Named moves, each a turn or a mirror, and the order they were made in; the first pair answered
move K929:
[8 65 -65 -94 -64 22 -97 32 -10 129 -17 112 65 -5 146 -25 134 -326 18 -173 -35 226 -119 60 -90 90 21 81 -12 -33 29 115 113 66 -40 -154 -6 56 155 -102 -88 -102] => [-102 -77 129 -33 183 -96 -60 -6 122 136 151 -72 91 -111 -100 67 -75 46 72 -169 -76 48 77 -152 -41 -50 41 15 -94 -45 -224 69 140 -116 0 3 131 24 232 -27 108 -62]
[-281 98 -61 -7 3 -83 97 175 -78 -9 -41 -43 36 73 -230 345 60 -200 269 -203 -11 -40 183 0 -21 -174 129 70 -37 23 26 -66 8 197 188 -216 259 82 94 118 107 -131] => [-249 165 -88 -18 -27 -71 113 169 -96 -34 -49 -14 19 69 -190 303 115 -240 236 -188 11 -23 149 55 6 -99 110 97 -34 51 51 -41 -12 239 181 -258 228 120 57 106 110 -176]
[-217 192 -150 -54 -146 -21 -142 166 -191 -108 69 112 -244 106 141 -183 -167 92 -208 2 -26 -162 -74 -160 -75 -100 -23 -140 -86 190 49 -156 -234 113 172 105 4 124 4 96 50 131] => [-245 200 -127 -67 -116 5 -153 148 -176 -109 122 142 -251 97 121 -163 -163 121 -213 2 -30 -185 -34 -193 -126 -97 -54 -118 -93 210 51 -181 -189 110 161 115 5 107 26 98 61 127]
[6 -90 -152 -46 5 84 131 -66 -126 61 -160 12 -135 28 -35 -186 -20 165 -193 251 -4 87 10 -2 15 72 -85 64 -87 -4 206 -164 -122 60 -96 128 -272 95 7 110 -31 155] => [-16 -138 -80 2 97 80 114 -120 -88 75 -129 -34 -82 13 -119 -115 -79 280 -171 230 3 0 115 -36 25 33 -60 56 -92 -4 88 -176 -124 1 -52 167 -235 54 8 184 16 163]
move K468:
[97 -25 -85 85 -12 0 -90 -8 -8 80 -7 35 106 38 145 -50 262 -229 -9 -86 -17 117 41 134 20 61 -80 2 128 50 208 66 14 27 -109 -224 -13 11 -110 -84 -27 -85] => [100 -38 -133 74 57 46 -59 -25 -36 44 46 35 101 35 150 -53 286 -94 -58 67 30 105 105 184 64 81 -159 8 62 88 218 -23 -18 -8 -103 -187 -65 57 -133 -100 -21 12]
[-58 191 -160 -71 19 -140 -37 22 -114 -63 16 91 -13 154 255 74 286 -285 28 53 79 223 38 38 29 80 -68 146 -163 76 99 -119 -169 149 176 -147 -213 43 146 -135 -170 39] => [-27 193 -164 -62 27 -106 -27 38 -86 -25 -2 106 17 213 258 45 314 -293 12 15 83 237 41 53 44 62 -54 127 -165 80 49 -83 -154 145 149 -158 -204 13 157 -144 -203 -21]
[121 -194 -96 95 -16 173 66 22 47 98 -422 -26 72 143 -204 -193 -248 100 -148 107 37 -27 -214 77 -115 205 145 67 394 -69 -105 182 146 103 -453 188 -273 158 14 127 85 172] => [125 -210 -84 75 -27 168 52 21 60 111 -414 -10 58 152 -157 -192 -276 119 -112 84 24 -27 -231 71 -164 203 178 86 433 -97 -91 170 159 119 -472 119 -287 175 18 194 66 165]
[313 -14 -16 18 200 94 -24 -270 -36 240 -1 -123 -126 -310 -116 -277 126 199 152 -137 19 247 241 194 -59 48 -204 -23 12 74 335 -433 -26 25 -126 -234 -472 -7 77 150 89 -79] => [227 21 163 -64 -5 86 -196 -227 2 270 -24 -50 -51 -323 -92 -247 83 -153 286 -389 -126 359 -77 189 -148 52 -42 -25 104 -75 151 -198 170 101 -124 -395 -214 -42 189 82 55 -275]
move K282:
[217 -8 102 256 70 -250 -30 -22 -46 44 50 177 -19 -44 305 94 104 -190 -6 -144 5 -30 103 69 63 57 40 -116 96 -20 129 36 -72 -187 -51 3 128 -50 -346 -206 217 -86] => [211 -123 166 222 93 -277 -44 -11 -18 136 63 165 24 -128 188 84 5 -139 -15 -221 -55 -25 58 9 56 31 92 -137 96 -78 87 40 15 -231 -117 19 179 -20 -277 -136 272 -122]
[-4 -86 68 -42 -30 -47 -49 32 102 18 -54 -9 -39 -109 -122 -46 -188 -4 85 -60 -55 -2 -157 -113 -75 -60 143 -31 23 -61 -81 47 61 -52 -38 29 80 35 168 52 -31 -2] => [-22 127 -78 26 -71 23 -5 54 74 -142 -37 123 -132 91 89 45 7 -147 24 94 63 -22 -65 64 -40 14 32 14 -39 -13 70 -58 -115 60 128 70 -37 11 -6 -75 -161 65]
[3 -136 257 -203 23 -60 -52 -117 28 -44 394 -14 161 251 -135 256 -88 155 217 -173 3 -34 263 -54 -531 -148 -173 70 -229 -35 -365 19 347 -113 -62 -252 80 -72 398 -90 71 -49] => [3 100 118 -116 -36 1 10 -79 17 -215 410 160 57 443 103 372 115 4 146 53 150 -53 369 82 -492 -131 -213 170 -262 -27 -219 -109 158 41 110 -156 -55 -143 194 -147 -42 4]
move K440:
[116 -40 -147 216 267 -52 -58 -116 122 58 237 -214 120 -239 87 142 310 126 35 -67 33 -282 282 -51 28 -59 -258 -86 65 142 -4 -119 -108 -158 -149 109 -127 55 -190 -144 64 -14] => [-36 -70 -78 53 175 21 68 -25 150 -54 157 -271 -74 -221 -88 65 -5 362 50 77 86 -402 161 -199 -35 -63 -98 -96 -40 77 -274 -234 -169 -173 -10 220 -49 54 -18 28 76 167]
[-100 -22 -95 0 22 6 -22 16 -27 71 61 122 -7 -31 113 14 139 -165 -5 -121 4 -57 -111 81 44 8 39 3 66 -52 -20 -9 99 138 1 -131 89 3 0 -16 -7 -174] => [-168 -59 -33 -47 28 0 6 52 1 30 126 101 -108 -42 64 79 11 -81 69 -45 -16 -153 -78 1 3 -91 87 -19 5 -89 -144 -19 20 106 110 -7 136 -13 57 10 33 -102]
[-113 224 147 118 -116 -44 -43 -126 192 -176 7 114 111 -106 37 -168 -41 -188 -41 68 -59 -59 72 -65 -176 -29 -107 -47 -37 -61 26 -4 1 -112 -84 99 153 -43 -187 -123 -210 -3] => [-125 220 110 61 -165 -55 -24 -102 204 -152 -59 122 86 -111 -33 -244 -140 -134 -61 132 -97 -48 9 -114 -229 -55 -40 -103 -16 -70 6 -4 -2 -87 -64 117 175 -74 -104 -48 -156 67]
Then:
(2 to 3 moves a pair)
[48 71 393 42 -224 467 -200 16 -7 -149 -287 24 -64 93 68 -61 -137 -92 -14 251 39 153 -19 17 -374 151 -308 189 16 286 17 -328 -106 244 -312 -57 -155 -118 -103 101 29 124] => [-79 122 484 85 -190 401 -233 60 102 -210 -199 28 -113 147 119 180 -207 -146 84 200 60 93 -14 -79 -393 80 -231 254 -28 276 -170 -268 -18 193 -150 -35 16 -187 -100 36 35 137] -> K929 K468 K282
[-162 71 93 -158 -148 -17 -207 7 43 -220 112 41 -257 188 -189 126 -2 -123 103 -252 84 45 -64 -131 55 -200 250 107 -71 -194 17 -117 -74 -21 141 -36 280 -223 -67 259 -16 -39] => [-77 133 -54 -131 -246 16 -152 -10 31 -209 20 118 -328 244 -101 25 153 -235 -37 -190 138 131 -54 0 67 -106 181 100 -61 -155 213 -110 -184 58 123 -66 122 -170 -139 243 -69 3] -> K468 K929 K468
[89 -148 62 -33 66 -139 -72 -12 -45 104 -100 8 134 -74 -66 -328 180 -1 -12 -155 -240 133 51 -146 -90 147 59 12 281 46 75 271 26 160 -114 -69 -102 178 -87 33 79 -98] => [37 5 -3 -37 -15 -117 -85 11 -63 44 -88 107 105 -20 26 -280 261 -190 2 -129 -229 178 -10 -64 -127 171 56 73 259 75 87 274 46 234 -39 -114 -69 131 -125 31 -11 -130] -> K468 K282 K468
[258 -106 112 -29 -199 47 -138 23 -4 61 39 -3 140 -30 34 -160 -82 -240 -97 -338 -132 82 -248 214 -40 38 115 -43 165 -33 -25 298 216 -73 -215 -294 68 13 -24 -20 -61 -307] => [366 -17 -107 33 -139 132 77 -44 -82 36 -40 16 43 26 117 -268 66 -24 -265 -26 50 103 -2 368 101 56 -101 -42 92 91 280 37 -29 -56 -248 -175 -271 5 -224 6 -122 -108] -> K929 K468 K929
[373 -27 -53 -307 0 21 73 -77 -217 -111 -20 -22 175 -91 159 -55 -216 -160 -135 72 127 44 20 239 -74 79 22 341 206 214 85 -341 -190 216 206 -155 -225 48 -197 174 -144 -184] => [223 17 58 -252 125 -60 124 -27 -110 -193 158 -50 163 -53 125 167 -288 -31 -14 111 203 -130 138 114 -65 -12 40 361 93 210 -195 -390 -253 128 401 -23 -62 -8 -181 201 -22 -133] -> K468 K929 K282
[70 -135 -38 -121 17 -128 -44 -94 -95 188 -251 -154 99 -94 -43 -38 -58 -62 50 -169 -64 70 -273 -112 -102 44 0 -38 86 -21 -12 29 67 33 -163 33 -195 141 51 -7 141 -70] => [22 -23 -67 -120 -42 -95 -73 -13 -72 132 -243 -24 77 -18 145 22 43 -296 77 -135 -55 130 -319 -13 -129 66 16 78 46 -56 10 62 64 88 -70 -11 -146 177 -44 -107 77 -117] -> K468 K282 K468
